In the data rows, the value 128 means zero.
Here are some points:
[121 120  89 141 125 116 146 142 100  62  52 106  63  70 151 113 110 129
 104 104 104 127 130  62 122  63 107]
[108  99 116 184  77 114 153 133 101 107  60 107 103  65 140  91 107 139
 104 112  96 145 129  53 124  64 100]
[ 99 100 132 177  74 109 154 134  97 118  47 109 110  52 148 100  95 142
 107 108 115 176 113  63 107  61 126]
[156 151  69  15 210 133 152 130 154 106 192 120  80 212 210 144 105 181
  82  91  90 226 113  69 112  63 203]
[138 125  94  80 166 110 152 122  89 208  64 133 139  50 115 103 160 123
 155 137 169  49 159 255 157 255 121]
[ 98 123 136 202  63 133 129 125 143 125 141 120  79 121  93 129 168 101
 195 199 177  58 147 238 115 255 114]
[104 102 109 181  84 114 152 139 125 184 143 129 101 123  92  93 191 125
 195 158 199  54 159 255 188 255 116]
[149 123 105 112 142 125 130 114 102  90  91 115  84  88 134 127 111 133
 105 123 112 134 138  64 123  57 113]
[ 54  64 255 228  12 114 143 126 156 159 255 148 224 255 111  76 165 114
 175 179 181 120 123  64 112  70 116]
[129 126 123 169 117 126 120 124  97  99  93 117  61  52 104 119 151 142
 131 142 142  79 142 131 104 154 129]
[115  89 157 166  66 130 144 109  95  81  90 112 119 116 107 100 123 121
 122 122 136 129 131  64 121  66 130]
[183 148  76  16 220 135 111 118  97 171  80 149 168 104  87 112 131 114
 131 118 133  68 154 238 120 255 134]
[123 116 110 145 120 121 151 121  97 121  56 122 100  55 111  92 145 116
 140 124 126  73 147 214 115 246 114]
[186 181  74   0 255 134 126 141 153 201 179 166 165 190 138 144 121 160
 125 123 119  69 154 227 121 255 127]
[106  92 145 196  56 117 161 126 100  93 116 113  68 102 118  96 159 129
 155 128 147  38 135 186 113 209 118]
[ 80  78 235 214  36 126 154 123 134  78 194 115 117 191  93  88 162 117
 176 162 166  55 143 202 103 240 120]
[ 93  85 134 192  47 122 153 118 118 117 153 109  65 137  97  82 169 131
 186 160 182  49 144 255 124 253 113]
[104 137 105 172  88 141 141 129 110  92  66 129 105  31 119 134 120 123
 128 161 108 146 127  58 125  58 120]
[181 175  53   0 245 122 149 125 159  73 206 144 138 243 201 146  99 176
 105 101 105 154 138  59 118  69 123]
[241 219  50   0 255 143 111 127 179 255 255 195 255 255 173 208 103 211
 109 113 114  54 161 255 114 251 129]
[101  92 191 184  44 118 127 127  89 112 107 127 148 128  97 113 116 108
 133 130 122 165 138  65 107  69 131]
[178 135  81  36 194 137 124 113 136  90 157 113 100 155 163 134  98 149
 101 114 114 178 140  61 129  67 142]
[139 128  80  57 169 118 151 123 112  99 125 121  73 110 172 112 110 145
 100 103 116 154 133  65 103  69 119]
[213 204  49   0 255 137 139 124 184 104 255 167 191 255 223 179  84 206
  84  92 101 145 110  70 117  51 110]
[158 134  78  50 176 125 114 129 115  95 125 117  82 138 162 122 110 136
  98 100 107 182 133  67 121  67 117]
[ 65  63 255 225  31 119 154 115 113 169 162 141 178 186 129  98 132 115
 127 127 135 175 130  67 116  70 126]
[142 120  76  79 173 127 141 120  98 111  65 129 105 100 126  99 124 130
 126 112 122  68 130 143 118 174 120]
[ 72  95 255 218  20 121 131 134 147 103 215 129 153 204  84 122 163 105
 186 196 182 102 135 107 104 125 118]
[114 106 141 175  85 117 120 152 108 161  74 117 120  57 135 118 108 135
 117 120 116 219 120  52 117  63 184]
[164 145  92  58 207 125 117 132 138  99 119 114  95 112 132 130 123 140
 115 139 116 104 147  74 121  91 120]
[108 102 152 196  60 107 140 117  91  67 112 113 102  97 117  78 118 120
 127 117 135  84 131 112 116 119 112]
[ 78  88 181 209  48 123 146 133 103 113 108 141 127 116 119  94 112 132
 103 100 127 142 118  77 117  53 115]
[ 86  71 255 214  22 113 130 116 141  78 239 137 167 255  80 115 178 110
 203 179 196  83 154 141 116 165 132]
[108  97 125 176  71 123 150 120  97 132  39 108 101  54 152 116 108 128
 104 104 106 178 125  66 108  61 125]
[ 92  87 180 199  38 118 147 136  78 170  84 125 150 107 154  95 104 126
 100 106 102 217 120  68 121  56 178]
12 more points follow, each with its number after it:
[106  97 127 178  72 134 161 122 111 145 119 114  74 105 115  89 150 120
 166 159 160  62 145 255 140 255 123] 0
[ 42  53 255 227   4 102 159 139 171  96 255 155 186 255 113  91 211 117
 212 204 221  59 133 180 110 218 121] 1
[142 157  71  95 164 124 125 124 139  91  87 136  98  99 123 141 116 111
  99 151 119 131 136  63 128  57 121] 2
[131 148  90 149 132 128 144 126 106 141  66 121 117  34  96 127 158 130
 161 169 133  61 142 190 120 230 128] 3
[117 113 144 203  56 123 140 133 114 117 106 136 131 104  96 133 126 133
 144 137 115 135 141  58 123  58 110] 4
[135 153  97 102 178 122 122 142 120 110  73 122  84  74 119 108 120 145
 125 130 129 107 137 107 108 120 122] 5
[133 100 120 145 108 133 126 117  88  92  40  92  93  49 130 119 113 114
 103 115 111 155 136  65 122  68 123] 6
[136 144  81  68 181 110 152 134  85 162  33 130 126  56 119  91 146 123
 139 137 147  60 152 255 133 255 101] 7
[ 83  71 241 218  29 100 141 130 115 151 154 137 164 165 113  80 124 133
 127 114 131 173 120  65 111  70 137] 8
[184 160  70   3 226 123 149 139 137 110 154 140 136 183 173 105 111 163
 109 103 104  97 147 107 112 111 113] 9
[118 104 149 190  85 128 117 134 125 177  67 128 121  53 161 120 104 139
 110 119 122 233 126  70 115  64 224] 10
[124  95 122 155 101 117 116 125 100 115  93 113  99  77  91 117 155 113
 149 146 152  78 158 193 122 239 122] 11
Which two of these numbered points are nearest to each point below, ignoring the 2 directions in which the first points spread most? Their numbers follow each, nearest first.
[ 61  75 255 213  21 117 156 132 105 186 152 158 191 182 121  90 107 131
 112 100 118 205 124  68 111  66 177] > 8 10
[165 158  71  34 214 136 148 121 118 158  97 140 144 136 132 117 103 139
 109  93 113  53 156 202 121 240 102] > 6 11
[188 159  47   2 241 116 152 120 120 241 117 168 210 159 114 105 116 142
 145 117 123  52 147 255 167 255 121] > 6 7
[123 106 139 187  98 120 121 130 142 230 108 132 139  80 190 126 104 159
 108 111 108 255 132  52 100  61 255] > 10 8
[154 141  68  73 188 131 132 125 135  93 113 129 105 119 134 144 117 129
 118 136 118 128 129  69 109  59 118] > 2 5
[121  95 154 182  52 139 126 137  96  99 138 118  91 122  99 108 155 112
 166 154 153  67 154 190 110 225 114] > 11 0
[121  92 131 158  83 119 128 131 111 172  87 120 146  68 162 119 101 117
 108 108 105 255 127  64 121  64 255] > 10 0
[111 111 104 163  90 121 137 129  79  98  64 108  75  63 111  92 127 136
 144 116 138  70 137 161 114 186 111] > 11 6
[104 111 109 180  79 121 152 143  85  58  86 102  74  63 116  95 135 132
 131 116 129  76 140 122 115 137 112] > 11 5
[133 119  80  76 180 120 149 139 110 143  38 129 118  61 115  90 139 144
 129 144 140  51 146 251 117 252 112] > 7 3
[126 141  74 116 157 141 142 140 115 135  54 129 123  55 101 124 143 123
 156 159 137  64 156 200 109 234 124] > 3 6
[161 150  70  59 178 138 140 139 140  93 112 126 113 118 128 149 117 121
 122 133 116 137 126  50 108  52 122] > 2 4
[164 140  72  53 185 125 162 128  94 185  46 149 142  61 111  96 154 137
 155 126 139  61 147 255 133 252 111] > 7 3
[129  99 128 158  84 129 126 110 109 127  60 126 101  52 140 119 103 120
 103 114 110 171 135  52 128  75 137] > 6 11
[168 158  63   3 231 131 154 136 138 105 168 139 121 182 159 120 114 149
  97 106 108  95 132 100 113 108 121] > 9 2
[174 162  76  25 222 138 154 135 136 117 144 131 132 160 165 111  94 151
 105 100 103  92 134 101 107 124 108] > 9 4
[182 164  58  13 237 135 139 136 143 136 160 142 164 182 157 115 101 148
 105  96 102  78 141 135  99 153 115] > 9 4
[136 133  93  90 186 129 136 137 111 187  71 139 121  40  99 121 156 137
 176 162 167  50 146 255 148 255 140] > 3 7
[118 100 114 180  86 121 147 128 122 169  85 120 126  78 188 106 112 130
  96 109 106 242 110  63 119  67 246] > 10 0
[129 110 100 129 134 121 144 119 105  64  75 113  73  71 142 108 109 140
 100 106 122 146 123  69 114  66 117] > 11 5
[105 127  94 163  97 143 136 135 128 179  94 119 140  66 153 136 104 131
 111 139 104 229 126  60 107  50 204] > 10 4
[136 145  78 109 150 132 129 133 120 204  88 157 153  56 111 129 174 107
 191 183 171  67 163 255 147 255 134] > 3 6
[111  94 128 185  70 118 144 137 119 151 159 122  81 135 108  87 190 125
 183 177 192  55 156 255 154 255 114] > 0 11
[122 121 126 156 113 137 124 133 112 156 102 115  76  86 103 125 162 129
 174 173 167  63 160 255 122 255 137] > 11 0
[ 94 106 155 206  61 133 129 126 104 134 101 141 150  90 115 131 110 123
 129 148 112 175 136  53  97  60 124] > 4 2
[ 60  81 255 235   4 117 148 130 184  86 255 167 192 255  72 109 219 102
 240 248 237  69 151 206 110 251 112] > 1 8
[105 119 109 179  87 123 160 136 121 134  59 115 107  41 136 131 104 133
 123 140 125 185 125  59 105  59 124] > 3 6
[ 50  85 255 232  35 117 146 136 183  88 255 143 160 255  80 118 210  92
 232 237 219  74 150 235 116 253 122] > 1 8
[160 136  97  48 195 132 137 123 105 120  65 138 114 106 104 126 124 126
 107 119 112  86 155 127 112 147 134] > 6 5
[103 107 104 171  87 109 151 116 126 158 100 112 129  71 190 102  98 137
  92  93 107 229 111  64 116  70 240] > 10 0
[123 127  77 139 122 117 162 143 114  88  95  97  82  88 158 102 112 128
  89  98 108 155 115  62 106  65 108] > 0 11
[ 79  91 255 215  52 114 128 144 132 148 160 128 155 186 104 108 139 134
 144 142 145 153 133  53 114  58 128] > 8 1
[164 167  59  22 227 136 139 138 137 180 110 160 174 128 100 134 127 119
 139 134 127  66 147 233 114 250 118] > 6 5
[143 126  87  79 180 123 145 132  85 151  52 127 138  47 114  94 144 129
 145 143 135  52 149 255 131 251 125] > 7 3
[222 213  59   0 255 129 123 126 172 241 255 176 251 255 156 169 117 200
 102 121 112  60 150 255 107 255 145] > 8 4
[ 91  94 157 209  42 130 141 125 111 160  90 134 160  99 123 127 112 116
 127 153 113 192 127  54 112  60 132] > 4 10
[ 86  91 146 193  72 123 150 127 108 168  47 110 141  41 169  95  97 126
 103  97  95 226 104  61 119  59 186] > 10 0
[115 109  91 142 109 119 166 125  91  66  53 106  55  53 135 104 113 128
 106 100 117 107 139  76 104  89 118] > 11 5
[ 90 100 181 208  43 129 136 136 131  89 142 123 123 137  98 132 144 119
 151 163 151 111 147  84  98  95 127] > 4 9
[127 143  83 134 138 126 153 124 145 174 139 120 117 123 161 158 106 155
 119 131 105 254 117  61 110  58 227] > 10 4
[ 67  73 255 219  33 108 118 146 189  81 255 124 154 255  89 119 211 119
 244 230 236  69 160 248 121 255 121] > 1 8
[181 143  63  17 234 122 144 129 123 168 103 137 158 135 135 100 124 147
 111 108 124  54 149 215 115 255 118] > 6 11
[133 140  87 105 158 141 142 118 131  82 104 129  96  91 131 144 118 119
 125 126 105 144 134  58 118  60 127] > 2 5
[121 144  87 162 108 141 156 128 110 179 106 135 128  78  82 128 166 115
 182 179 175  62 167 255 151 249 116] > 3 6
[170 173  51   1 219 120 154 121 161  76 187 134 134 205 188 129  95 164
  91  98 105 140 122  68 118  69 113] > 9 4
[129 137  77 109 156 109 155 138  90 168  67 142 119  37 122  83 146 125
 166 140 148  45 147 255 147 255 110] > 7 3
[106 112  95 177  85 123 146 126 100 153 105 116 102  98 115  97 155 117
 167 143 171  44 142 255 130 255 115] > 0 6
[ 26  39 255 239   0 102 163 147 221 166 255 193 255 255  96  66 234  92
 255 244 247  51 136 138 110 168 104] > 1 8
[127 137 101 108 169 123 145 125 101  62  82 124  84  97 146 103  98 142
 107 117 111 112 133  66 109  67 114] > 5 2
[122 143  99 164 109 137 140 138 118  96  47 120  97  37 112 123 119 137
 141 142 127 108 144 103 112 116 112] > 3 5
[111 106 118 169  75 120 156 139 115 165  71 112 127  74 178 111 114 124
  92  92  96 219 112  62 106  67 200] > 10 0
[137 125  84  76 164 122 158 133  95 240  90 136 165  55 119  76 175 122
 186 167 188  44 130 255 197 255 106] > 7 3
[162 133  84  36 199 137 134 113  72 219  59 155 184  59  86 111 168 121
 179 165 180  77 174 255 197 255 132] > 7 6
[ 69  47 255 229   9 108 114 129 204 111 255 147 211 255  78  74 249 120
 255 250 245  65 159 223 118 253 142] > 1 8
[152 140 102  88 180 126 123 129 126  97  90 107  87  79 131 116 113 131
 110 121 124 101 146  76 115  99 134] > 5 6
[146 151  90  85 171 133 126 137 161 184 178 122 118 149 197 169 104 157
 110 122 101 255 108  60 120  51 255] > 10 8
[ 50  61 255 226   4 103 166 136 179 114 255 133 139 255  91  86 238  90
 243 237 255  56 146 255 168 254 115] > 1 8
[232 198  59   0 255 141 139 116 164 249 255 197 255 255 166 169 122 177
 100 128 123  66 170 255 141 255 124] > 8 4
[109 105 102 173  87 134 160 126 115 185 141 124 105 124 102  88 193 126
 195 184 201  56 152 255 196 254 112] > 0 6
[128 103 137 171  80 123 135 119  77 124  45 128 126  52 127 109 113 125
 105 112 107 191 131  68 117  64 127] > 6 11
[ 85  92 252 214  14 131 126 128 125 185 174 144 190 183 103 122 145 113
 166 164 147 174 126  53 120  57 120] > 8 1
[120 140  82 125 134 135 138 145 136 119 102 123  93  92 153 130 112 121
  99 135 118 184 120  57 106  64 110] > 2 0
[103 111 155 199  69 121 130 145 106 142  69 122 128  78 134 124 107 155
 115 126 120 194 138  51 120  63 137] > 4 10
[112  79 179 198  54 121 141 126  97 123 113 119 142 139  89 109 126 115
 132 106 139 154 136  56 127  70 129] > 4 8
[ 65  76 255 221  17 123 154 130 137  77 240 136 137 247 119  75 184 126
 190 168 190  61 135 171 111 193 104] > 1 8
[146 157  71  69 181 132 136 122 170 192 189 113 118 153 201 171 105 160
 108 136 100 255 108  61 119  62 255] > 10 8
[ 55 102 255 230  14 125 146 132 165 117 255 163 184 255  88 116 182 101
 210 191 179  97 139 102 115 120 121] > 1 8
[149 120 105 100 149 132 121 134  89 160  72 135 137  51  80 116 148 110
 149 155 167  73 164 255 142 255 122] > 6 7
[105  86 149 198  41 122 142 126  94 112  85 110 130  91 137  96 110 136
 114 108 113 151 120  66 116  66 117] > 4 9
